128 stands for zero in the data rows.
Each row of this table is followed by its label. One hidden rule gives the labels. It looks at one to three of the table's principal directions, none of them among the few with the most spread.
array([ 89, 153,  82, 153,  62, 120, 131, 123, 195, 103, 120, 195, 189, 105, 138, 123, 162, 120, 179,  91, 108,  74,  43, 125, 115, 127, 144, 115, 174,  97, 116, 157]) OC
array([170, 112, 162, 122, 133, 109, 144, 102,  77, 146, 147, 126, 135, 141,  91, 119, 114, 102, 106, 134, 147, 137, 137, 110, 157, 149, 152,  89, 107,  76, 136, 121]) Gp
array([128, 126, 135, 133, 114, 134, 138,  92, 103, 137, 111, 110, 107, 137, 128, 112, 124, 122, 102, 132, 158, 150, 163, 110, 126, 117, 154, 129,  99, 132, 127, 113]) Gp
array([113, 148,  90, 121, 147, 146, 100, 143, 184, 161, 141, 148, 162, 126, 158, 115,  89, 144, 133,  65, 143,  99, 135, 114, 112, 132, 148,  97, 158, 163, 150, 194]) Gp
array([115, 168, 135, 133, 106, 120, 193,  99, 101,  97, 157, 143, 117, 126,  76, 116, 138,  97, 149,  61, 105, 152, 127,  88, 132,  86, 107, 105,  90, 105, 152, 108]) Jx
array([137, 134, 169, 123, 154, 119, 147,  66,  70, 104, 133, 139,  80, 138,  96, 114, 132, 102,  91, 104, 139, 196, 122, 111, 134,  63,  91, 116,  40, 128, 123,  78]) OC
array([175,  87, 175, 114, 149, 137, 133, 143,  84, 128, 125,  91, 103, 124, 104, 127, 110, 106, 135, 206, 127, 137,  97, 134, 143, 181, 130, 126, 150, 117, 126, 112]) Gp
array([118, 146, 124, 139, 109, 114, 153, 131, 122,  95, 136, 144, 123, 118, 118, 142, 153, 126, 164, 122, 112, 125, 115, 128, 124,  97, 116, 141, 127, 104, 138, 110]) Gp
array([ 73, 127,  60, 112, 100, 130, 104, 128, 218, 164,  96, 138, 162,  80, 177, 139, 147, 144, 146,  61, 125,  98, 106, 110, 120, 170, 184, 127, 142, 172, 124, 152]) Gp
array([ 80, 129, 103, 143, 122, 139, 103,  85, 155, 135,  91, 154, 122, 119, 171, 110, 148, 139, 111, 113, 147, 147, 125, 129, 104,  93, 120, 146,  91, 189,  91, 124]) Km
array([150, 131, 164, 115, 165,  98, 146,  91,  77, 130, 136, 121,  78, 154, 109, 119, 120, 133,  66,  90, 143, 175, 142, 114, 146,  91, 125, 112,  77, 138, 132,  83]) Gp
array([174, 126, 190, 116, 167,  68, 134,  72,  60, 168, 132, 122,  83, 131, 100, 115, 127, 103,  80, 111, 171, 190, 117, 107, 157, 109, 157,  60,  67, 116, 140,  74]) Gp
array([115, 116, 125, 139, 110, 137, 152, 100,  98,  93, 140, 149, 134, 170, 108, 116, 119, 162,  96, 113, 121, 118, 176, 139, 140,  70,  76, 163,  72, 117,  87, 123]) Gp
array([179, 128, 186, 114, 172, 142, 107,  93,  85, 138, 127, 114,  89, 139, 111,  95,  76,  93,  97, 150, 183, 179,  97, 113, 125, 104, 136,  75, 104, 127, 148, 125]) Gp
array([165, 129, 157, 119, 158, 124, 159, 125,  65, 138, 162, 115, 133, 141,  90, 141,  91, 119, 126, 139, 133, 145, 181, 105, 133, 157, 154, 120, 121,  77, 164, 113]) Gp
array([148, 105, 149, 115, 145, 109, 119, 117, 118, 134, 130, 157, 131, 116, 121, 132, 123, 109, 130, 133, 129, 126,  45, 117, 156, 158, 140, 105, 123, 104, 117, 115]) Gp
array([124, 115,  99, 105, 168, 135,  76, 135, 157, 175, 123, 129, 136, 134, 183, 135,  94, 152,  90,  89, 174, 125, 166, 118, 141, 130, 170, 121, 108, 162, 136, 158]) OC
array([167, 130, 174,  98, 175, 110, 102,  86,  87, 167, 105,  79,  70, 115, 139, 119,  96, 113,  87, 124, 210, 207, 154, 107, 127,  98, 193,  80,  73, 146, 165,  83]) Km
array([128, 118, 137, 119,  87, 111, 136, 102, 127,  76, 109, 121, 137, 121,  88, 155, 169, 142, 109, 139,  87, 139, 117, 166, 116, 109,  95, 160,  99,  74,  98,  74]) Gp
array([127, 114, 120, 113, 139, 145, 101, 127, 119, 150, 140, 152, 160, 151, 153, 129,  71, 137, 106, 109, 184, 128, 158, 105, 178, 108, 159, 120,  62,  97, 117, 136]) Km
array([147, 140, 159, 103, 124,  94, 124,  85, 118, 150, 128, 128, 120, 117, 100, 119, 115, 104, 100,  72, 161, 167,  96, 102, 160, 101, 157,  58,  62,  95, 140,  97]) Gp
array([ 75, 132,  89, 132, 101, 186,  81, 134, 194, 137,  67, 107, 124,  96, 188, 136, 111, 156, 155, 179, 143, 121, 124, 137,  75, 147, 146, 186, 145, 177, 114, 139]) Gp
array([115, 147, 100, 158,  78, 114, 135, 130, 156,  96, 137, 171, 161, 120, 124, 129, 185, 101, 167, 117, 108,  89,  95, 137, 120, 104, 112, 121, 160,  88, 132, 162]) Jx
array([103, 109,  79, 119, 135, 131, 134, 139, 137, 126, 136, 120, 139, 117, 152, 155, 150, 156, 141,  92, 119, 110, 215, 130, 125, 120, 130, 172, 108, 154, 134, 141]) Gp
array([106, 156,  89, 174,  75, 120, 122, 173, 186, 143, 127, 155, 192, 135, 146, 138, 154, 151, 161, 166,  91,  50, 118, 154,  99, 188, 143, 145, 241,  98, 124, 176]) Gp
array([ 94, 136,  80, 148, 136, 110, 104, 122, 183, 181, 105, 163, 141,  97, 193, 124, 155, 134, 150, 105, 140,  97,  95, 111,  99, 177, 190, 119, 192, 190, 135, 165]) Gp
array([ 73, 191,  63, 136, 143, 113,  69,  94, 235, 219, 111, 188, 148,  91, 209,  98, 117, 124, 133,   0, 185, 117,  83,  74,  93, 119, 206,  46, 149, 210, 167, 205]) Gp
array([150, 126, 137, 100,  98, 151, 131, 150, 135,  93, 151, 108, 138, 136,  88, 124, 109,  95, 130, 101, 129, 124, 116, 124, 170,  91,  96,  98,  91,  74, 138, 149]) Jx
array([ 95, 115,  82, 129,  82, 132, 117, 173, 198, 120, 128, 152, 197, 102, 134, 154, 154, 148, 179, 129,  72,  60,  90, 156, 133, 176, 107, 151, 170, 109,  98, 159]) Gp
array([146, 115, 124, 110, 117,  89, 154,  86,  93, 152, 161, 163, 141, 161, 116, 104,  97, 125,  81,  17, 191, 115, 150,  74, 213,  80, 184,  65,  44,  85, 132, 136]) Jx
array([180,  98, 173, 117, 179, 103, 142, 110,  48, 160, 151, 127, 103, 172, 117, 116,  86, 124,  65, 133, 170, 147, 149, 100, 182, 148, 167, 103,  99, 107, 131, 105]) Jx
array([119, 126, 100, 108, 108, 115, 161, 121, 147, 118, 164, 166, 158, 129, 109, 106, 115, 120, 137,   3, 132,  94, 102,  91, 183,  92, 134,  75,  94, 122, 131, 162]) Gp
array([ 93, 166,  89, 152, 115, 123, 148, 127, 159, 124, 144, 174, 153, 138, 141, 116, 131, 146, 144,  66, 115,  96, 130, 113, 109, 108, 129, 126, 158, 144, 137, 161]) Gp
array([110, 126, 131, 121, 111, 143, 159, 137, 114,  97, 122,  85,  99, 122, 110, 130, 148, 127, 136, 130, 106, 155, 171, 135, 132, 100,  91, 158,  91, 152, 120,  95]) Km
array([150, 146, 151, 163, 113, 109, 128, 146, 132, 115, 114, 122, 109, 101, 121, 127, 186,  86, 183, 210, 104, 120,  55, 154,  84, 159, 123, 115, 228, 120, 149, 135]) Jx
array([ 98, 172, 109, 135, 114, 107, 126, 142, 187, 101, 106, 136, 144,  80, 130, 166, 176, 149, 177, 129,  65, 127,  75, 160,  54, 149, 127, 152, 201, 129, 145,  97]) Km
array([ 95, 141,  95, 141, 160, 137,  94, 111, 162, 173, 110, 157, 108, 135, 199, 100, 115, 136, 101,  88, 173, 130, 122, 100, 116, 116, 160, 119, 133, 213, 128, 164]) Jx
array([129, 162, 109, 133, 175,  90, 158, 146, 115, 147, 158, 130, 130, 145, 140, 149, 135, 162, 110,  70, 112, 131, 207, 118, 104, 142, 171, 134, 177, 147, 177, 119]) OC
array([203, 126, 193, 102, 108, 109, 174, 158,  67,  83, 196, 117, 154, 155,  18, 136,  94,  91, 141, 127, 103, 122, 103, 130, 198, 114,  87,  70, 102,   0, 149, 113]) Gp
array([171,  95, 178, 118, 123, 151, 120, 114,  69, 120, 124, 106, 105, 152, 110, 106,  84,  98, 109, 187, 186, 151, 122, 120, 174, 103, 132, 111,  72,  85, 114, 114]) OC
array([175, 144, 194, 133, 163, 119, 148, 112,  63, 119, 132, 103,  94, 110,  85, 134, 130,  81, 149, 201, 122, 187, 106, 124,  91, 156, 135, 110, 153,  96, 167,  79]) OC
array([135, 139, 158, 147, 138, 126, 111,  54, 104,  99,  99, 151,  93, 136, 125, 103, 158,  98,  81, 148, 147, 184,  89, 139,  84,  72, 106, 121, 104, 137, 112, 101]) OC
array([149,  95, 137, 100, 175, 114, 128, 137,  95, 148, 134, 115, 115, 130, 139, 154, 102, 154, 107, 130, 139, 135, 152, 120, 152, 162, 165, 146, 114, 128, 135,  98]) Gp
array([108, 121, 131, 118, 107, 132,  95,  96, 143, 156,  83, 106,  95, 106, 152, 131, 123, 136, 116, 146, 164, 153, 118, 121, 131, 117, 146, 136,  68, 143, 111, 102]) Km
array([141, 132, 134, 103, 140, 122, 123, 139, 131, 135, 137, 105, 124, 123, 118, 139, 109, 133, 123,  99, 136, 140, 144, 125, 141, 117, 136, 108, 108, 119, 148, 122]) Gp
array([123, 124, 128, 165, 152, 108, 108,  85,  97, 155, 100, 145, 115, 141, 167, 133, 166, 139,  87, 183, 149, 151, 178, 140,  86, 140, 155, 164, 136, 147, 114, 106]) OC
array([134, 108, 116, 102, 177, 128, 100, 114, 129, 184, 118, 107, 101, 124, 170, 123, 106, 127,  85,  89, 177, 150, 162,  97, 142, 146, 184, 109, 103, 182, 147, 140]) Jx
array([135, 101, 176, 137, 112, 114, 139,  52,  65,  98,  69,  96,  61, 128, 109, 133, 167, 141,  79, 211, 128, 187, 129, 153,  96, 112, 115, 185,  77, 126,  84,  30]) Gp
array([178,  92, 196, 110, 138, 157,  46,  56,  91, 138,  76, 117, 100, 149, 133, 106,  72, 100,  42, 219, 220, 192,  75, 139, 138, 100, 145, 104,  45,  78,  91,  95]) OC
array([114, 166,  87, 157, 102,  96, 168, 190, 162, 117, 178, 167, 202, 133, 110, 155, 176, 128, 173,  93,  51,  63, 135, 136, 126, 178, 124, 128, 226,  80, 152, 164]) Jx
array([162, 145, 141, 166, 130, 119, 140, 174, 101, 110, 153, 123, 146, 133, 110, 155, 161, 113, 178, 223,  92, 103, 154, 162,  87, 170, 117, 152, 227,  73, 163, 144]) Gp
array([ 81, 142,  91, 119, 130, 117, 116, 110, 170, 163, 107, 143, 123, 100, 172, 129, 142, 130, 122,  58, 144, 143, 118,  95, 135, 129, 169, 118,  97, 180, 129, 118]) Jx
array([125, 112, 116, 126, 125, 152,  78, 140, 148, 139, 114, 135, 140, 134, 166, 133, 102, 139, 128, 164, 166, 112, 127, 139, 141, 116, 132, 142, 109, 119, 112, 152]) Gp
array([ 55, 172,  28, 143,  80, 126, 112, 165, 255, 149, 124, 172, 196, 106, 182, 117, 161, 152, 159,  12, 101,  53, 103, 124, 107, 134, 150, 105, 204, 187, 132, 212]) OC
array([196,  96, 178, 136, 184, 114,  77, 155,  91, 148, 144, 146, 137, 153, 130, 142, 113, 111, 110, 234, 138, 117,  82, 164, 141, 178, 117, 116, 177,  78, 123, 142]) OC
array([125,  78, 141, 113, 138, 150,  83,  90, 111, 164,  75,  98,  99, 148, 167, 120,  99, 155,  46, 179, 179, 158, 159, 132, 145, 144, 155, 163,  64, 161,  76,  96]) OC
array([110, 136,  96, 140, 136, 100, 127, 145, 141, 170, 157, 171, 149, 146, 160, 121, 119, 149, 132,  66, 150,  87, 150, 106, 172, 111, 143, 104, 116, 144, 129, 167]) Gp
array([167,  99, 166, 125, 113, 160, 186, 185,  60,  75, 157,  80, 123, 156,  73, 140, 101, 123, 159, 216,  93, 111, 158, 140, 158, 164, 101, 174, 157,  68, 128, 106]) OC
array([125,  90, 150, 140,  88, 175, 115, 133, 114,  94,  85, 101, 115, 125, 122, 140, 134, 125, 143, 255, 106, 125,  98, 161, 115, 167,  90, 204, 132, 102,  78, 100]) Jx
array([160, 168, 137, 120, 170,  77, 151,  99, 113, 181, 184, 182, 141, 133, 115,  86,  93,  81, 119,   0, 181, 136,  90,  52, 168, 111, 202,   0, 128, 122, 192, 168]) Gp
array([172,  79, 158, 121, 145, 135, 124, 155,  74, 112, 141, 115, 120, 158, 121, 140, 110, 128, 117, 202, 141, 116, 139, 146, 172, 140, 116, 154, 119,  87, 111, 119]) Gp
array([124, 117, 116, 115, 155, 120, 107, 106, 140, 154, 115, 122, 109,  97, 150, 134, 141, 125, 133, 108, 143, 143, 131, 121, 111, 130, 143, 120, 113, 170, 141, 135]) Gp
array([ 62, 157,  58, 173,  87, 119, 158, 145, 169, 140, 129, 167, 156, 122, 173, 127, 175, 146, 174,  93, 108,  75, 160, 110, 114, 139, 152, 161, 176, 166, 127, 161]) Gp
array([111, 112, 100, 170, 121, 117, 132, 150, 132, 122, 120, 152, 150, 123, 159, 140, 182, 147, 167, 190,  98,  84, 140, 162,  97, 163, 122, 180, 202, 150, 107, 142]) Km
array([ 97, 133,  93, 138, 154, 151,  88, 150, 173, 169, 131, 165, 128, 130, 187, 114, 103, 135, 142, 111, 148,  96, 102, 110, 136, 134, 121, 127, 140, 188, 124, 192]) Jx
array([111, 150, 142, 151,  88, 123, 156,  48, 101, 101, 105, 142,  92, 118, 115,  79, 166,  76, 124,  95, 171, 181, 111,  99, 121,  38, 130,  91,  62, 144, 121, 101]) Km
array([ 88, 159, 103, 151,  90, 131, 146, 132, 164,  83, 108, 117, 130,  95, 119, 145, 211, 113, 163, 139,  62, 141, 132, 157,  67, 123,  85, 167, 164, 146, 128, 110]) OC
array([210,  50, 207, 118, 194, 148, 121, 125,   0, 146, 132,  88,  73, 195, 128, 119,  60, 121,  52, 255, 195, 159, 174, 124, 189, 164, 152, 159,  90,  96, 106,  91]) Jx
array([100, 104, 101, 166,  82, 134,  81,  97, 159, 128,  80, 155, 159, 123, 166, 129, 187, 136, 118, 201, 130, 104, 125, 172,  95, 135, 115, 171, 137, 127,  69, 141]) Gp
array([148,  97, 138, 122, 151, 104, 168, 150,  72, 166, 168, 128, 127, 167, 131, 103,  93, 134, 107,  89, 167, 111, 178,  92, 217, 134, 166,  97,  99, 140, 123, 132]) Km
array([ 68, 143,  94, 153, 154, 119, 142,  85, 123, 122, 106, 149,  67, 142, 174, 129, 173, 169,  88,  87, 115, 155, 180, 122,  92,  76,  98, 198,  89, 224, 108, 100]) Jx
array([195,  79, 223, 109, 164, 113, 160,  79,   0, 105, 118,  63,  44, 161,  69, 128, 120, 119,  53, 209, 145, 211, 176, 140, 153, 112, 105, 151,  45, 101, 108,  27]) Gp
array([191, 124, 182, 159, 150,  79, 190, 146,  43,  98, 191, 168, 119, 160,  71, 109, 150,  84, 160, 155, 106, 106,  76, 127, 166, 126,  98,  86, 181,  76, 145, 133]) Gp
Here are more rows. What is the label of each one?
array([115,  93, 110,  85, 127, 169,  94, 135, 168, 131,  96,  70, 131, 116, 139, 134, 109, 155,  89, 119, 125, 142, 170, 151, 123, 139, 115, 153,  92, 172, 102, 128]) >> Km
array([113,  97, 102, 117, 121, 162,  47, 106, 187, 170,  87, 151, 153, 117, 191, 105, 103, 114, 100, 132, 190, 115,  76, 120, 143, 141, 166, 105, 105, 154,  94, 176]) >> OC
array([146, 141, 119, 135, 144, 117, 183, 204, 116, 124, 178, 118, 154, 136, 104, 155, 122, 144, 179, 135,  70,  77, 158, 125, 124, 204, 143, 145, 234, 105, 173, 148]) >> Gp
array([ 88, 128,  84, 125, 108, 124, 155, 164, 176, 100, 129, 121, 156, 102, 120, 160, 184, 154, 158, 103,  39,  98, 138, 156, 103, 168,  92, 177, 174, 153, 115, 124]) >> OC
array([158,  95, 153, 119, 147, 134,  87, 145, 113, 151,  98,  91, 113, 135, 148, 158, 107, 152, 101, 232, 140, 130, 132, 155, 121, 192, 157, 170, 153, 106, 117, 101]) >> Jx
array([ 68, 157,  66, 175, 106, 119, 127, 125, 172, 149, 129, 203, 163, 133, 183, 122, 146, 159, 159,  95, 128,  72, 124, 113, 110, 125, 147, 150, 165, 156, 117, 171]) >> Gp
array([ 96, 181,  72, 112, 120, 132, 179, 154, 187, 104, 195, 164, 183, 110,  93, 108, 125, 108, 180,   0,  84,  98, 131,  90, 133,  83, 101,  60, 140, 150, 177, 199]) >> Km
array([122, 114, 104, 105, 171, 107,  84, 157, 164, 182, 108, 106, 158, 116, 174, 175, 113, 202,  99, 135, 121, 119, 182, 158, 102, 198, 182, 161, 165, 154, 128, 110]) >> Km
array([ 94, 175,  84, 170, 139, 114, 145, 158, 144, 126, 158, 173, 143, 144, 164, 130, 152, 150, 163,  92, 117,  96, 174, 127, 103,  92, 120, 146, 176, 158, 154, 165]) >> OC
array([134, 144,  90, 127,  84, 117, 155, 230, 190, 148, 178, 135, 207, 121, 111, 141, 115, 127, 202,  93,  82,  23,  95, 118, 170, 214, 159,  88, 242,  75, 163, 205]) >> Jx
array([130, 101, 116, 151, 140, 159,  95, 205, 136, 132, 118, 107, 135, 149, 177, 150, 121, 166, 150, 251, 118,  82, 163, 177, 116, 177, 115, 203, 206, 143, 110, 154]) >> OC
array([134, 138, 137, 115, 165, 119, 129, 141, 120, 108, 150, 123, 125, 140, 105, 157, 129, 156, 106, 114,  83, 145, 161, 154, 110, 115,  75, 153, 117, 123, 133, 108]) >> Gp
array([168,  98, 177, 122, 148, 129, 111, 110,  87, 114, 111, 107,  89, 144, 110, 132, 126, 122,  87, 201, 128, 153, 100, 153, 126, 136, 100, 144, 117, 110, 107,  97]) >> Jx
array([ 66, 187,  50, 139, 131, 112, 127, 144, 211, 156, 163, 205, 192, 110, 168, 122, 128, 144, 172,   0, 123,  87, 125,  94, 120, 100, 148,  86, 150, 168, 158, 194]) >> Km
array([ 87, 115,  65, 123, 130, 151,  99, 157, 183, 180, 122, 133, 169, 137, 191, 130, 104, 165, 109,  91, 144,  86, 184, 115, 143, 171, 169, 149, 139, 175, 114, 178]) >> OC
array([171, 109, 141, 116, 142,  76, 138, 180, 117, 192, 145, 103, 131, 133, 133, 145, 119, 136, 124, 138, 135,  89, 121, 114, 181, 223, 209,  93, 195, 105, 155, 130]) >> Jx
array([111, 141, 113, 114,  77,  92, 177, 175, 165, 111, 154, 123, 173,  95,  73, 165, 166, 136, 185,  84,  38,  89,  95, 137, 154, 174, 105, 121, 154,  80, 130, 109]) >> Gp
array([129, 104, 141, 109, 140, 116, 108, 124, 131, 142,  92,  83,  91, 115, 135, 155, 151, 151,  89, 167, 105, 152, 130, 153, 117, 168, 123, 164, 120, 152, 108,  81]) >> Jx
array([ 78, 147,  67, 130, 100, 135, 199, 154, 146,  86, 166, 132, 164, 141, 105, 138, 154, 165, 142,  29,  58,  94, 220, 122, 124, 109,  92, 172, 131, 147, 131, 141]) >> OC
array([ 97, 118,  92, 134, 150, 177, 125, 154, 130, 133, 135, 132, 128, 155, 180, 108,  86, 152, 127, 116, 162, 115, 196, 111, 142, 102, 131, 164, 114, 190, 119, 164]) >> Km
array([105, 143, 117, 131, 108, 129, 166, 125, 141,  91, 113, 118, 121, 106, 113, 137, 160, 134, 149, 118,  80, 134, 112, 132,  89, 143, 126, 158, 166, 145, 131,  97]) >> OC
array([146, 131, 155, 121, 154, 110, 105,  77,  85, 155, 126, 130,  87, 149, 136, 118, 114, 111,  69, 108, 192, 179, 156, 103, 156,  70, 143,  98,  37, 118, 135, 107]) >> Jx
array([ 91, 107,  93, 123,  81, 144,  82, 118, 182, 147, 103, 160, 182, 107, 167, 119, 117, 132, 148, 115, 169, 102, 101, 127, 160, 109, 146, 115,  75, 122,  84, 152]) >> Km
array([100, 130, 114, 111,  80, 159,  94, 134, 189, 139,  81,  91, 112,  92, 150, 126, 126, 116, 145, 140, 142, 132,  83, 123, 129, 135, 139, 126, 111, 146, 120, 132]) >> Jx
array([ 65, 140,  86, 130,  92, 139, 145,  84, 172, 118,  97, 137, 116,  90, 148,  98, 167, 114, 145,  48, 130, 147, 112, 101, 112,  85, 129, 119,  89, 207, 112, 128]) >> Km
array([169,  96, 156,  94, 136, 114, 150, 148,  89, 112, 153,  97, 137, 130,  73, 169, 119, 134, 121, 146,  89, 126, 144, 140, 159, 171, 116, 142, 112,  58, 133,  93]) >> Jx
array([138, 133, 134, 120, 138, 130,  94, 111, 131, 125, 122, 134, 127, 135, 134, 137, 122, 125,  99, 130, 148, 148, 130, 136, 122, 100, 124, 124,  98, 102, 131, 124]) >> Jx
array([149, 117, 140, 124,  98, 138, 191, 151, 100,  85, 179, 133, 161, 154,  53, 117, 116, 111, 144, 108,  74,  90, 122, 122, 166, 143,  80, 117, 139,  69, 122, 148]) >> Gp
array([120, 141, 106, 135, 122, 152,  83, 140, 170, 150, 126, 160, 166, 147, 165, 115,  85, 136, 116, 123, 164,  99, 111, 123, 130, 127, 154, 112, 148, 116, 126, 178]) >> OC
array([116, 119, 106, 136, 129, 153,  54, 137, 190, 170,  74, 119, 140, 110, 197, 126, 123, 142, 120, 190, 158, 112, 100, 151,  83, 180, 174, 141, 193, 169, 117, 161]) >> OC
array([134, 121, 137, 137, 110, 146, 129, 126, 135, 108, 113, 132, 135, 128, 117, 119, 130, 117, 131, 169, 109, 115,  77, 138, 110, 159, 122, 138, 170, 115, 113, 133]) >> Gp
array([162, 116, 174, 111, 169, 102, 175,  96,  34,  89, 157, 114,  64, 146,  80, 139, 142, 110,  98, 110, 122, 187, 164, 115, 155,  71,  90, 137,  47, 109, 142,  65]) >> Jx
array([100, 179, 103, 147, 108,  99, 121,  80, 172, 173, 117, 174, 144, 117, 147, 107, 137, 118, 115,  53, 150, 124,  90,  87, 105, 131, 185,  74, 143, 134, 148, 150]) >> Jx
array([135, 134, 141, 127, 153, 123, 145, 126, 111, 128, 132, 121, 100, 114, 124, 123, 126, 119, 150, 125, 129, 143, 113, 116, 116, 128, 132, 118, 141, 157, 148, 120]) >> Gp
array([168, 132, 182, 161, 186, 161, 131, 173,  75,  97, 122,  86,  78, 154, 121, 138, 126, 130, 132, 255,  82, 150, 133, 177,  52, 185,  81, 198, 244, 149, 140, 109]) >> OC
array([134,  99, 125, 139,  62, 152, 107, 132, 148, 128, 101, 122, 152, 121, 138, 102, 135,  92, 149, 182, 164,  96,  86, 133, 157, 138, 148, 109, 136,  99, 100, 161]) >> OC
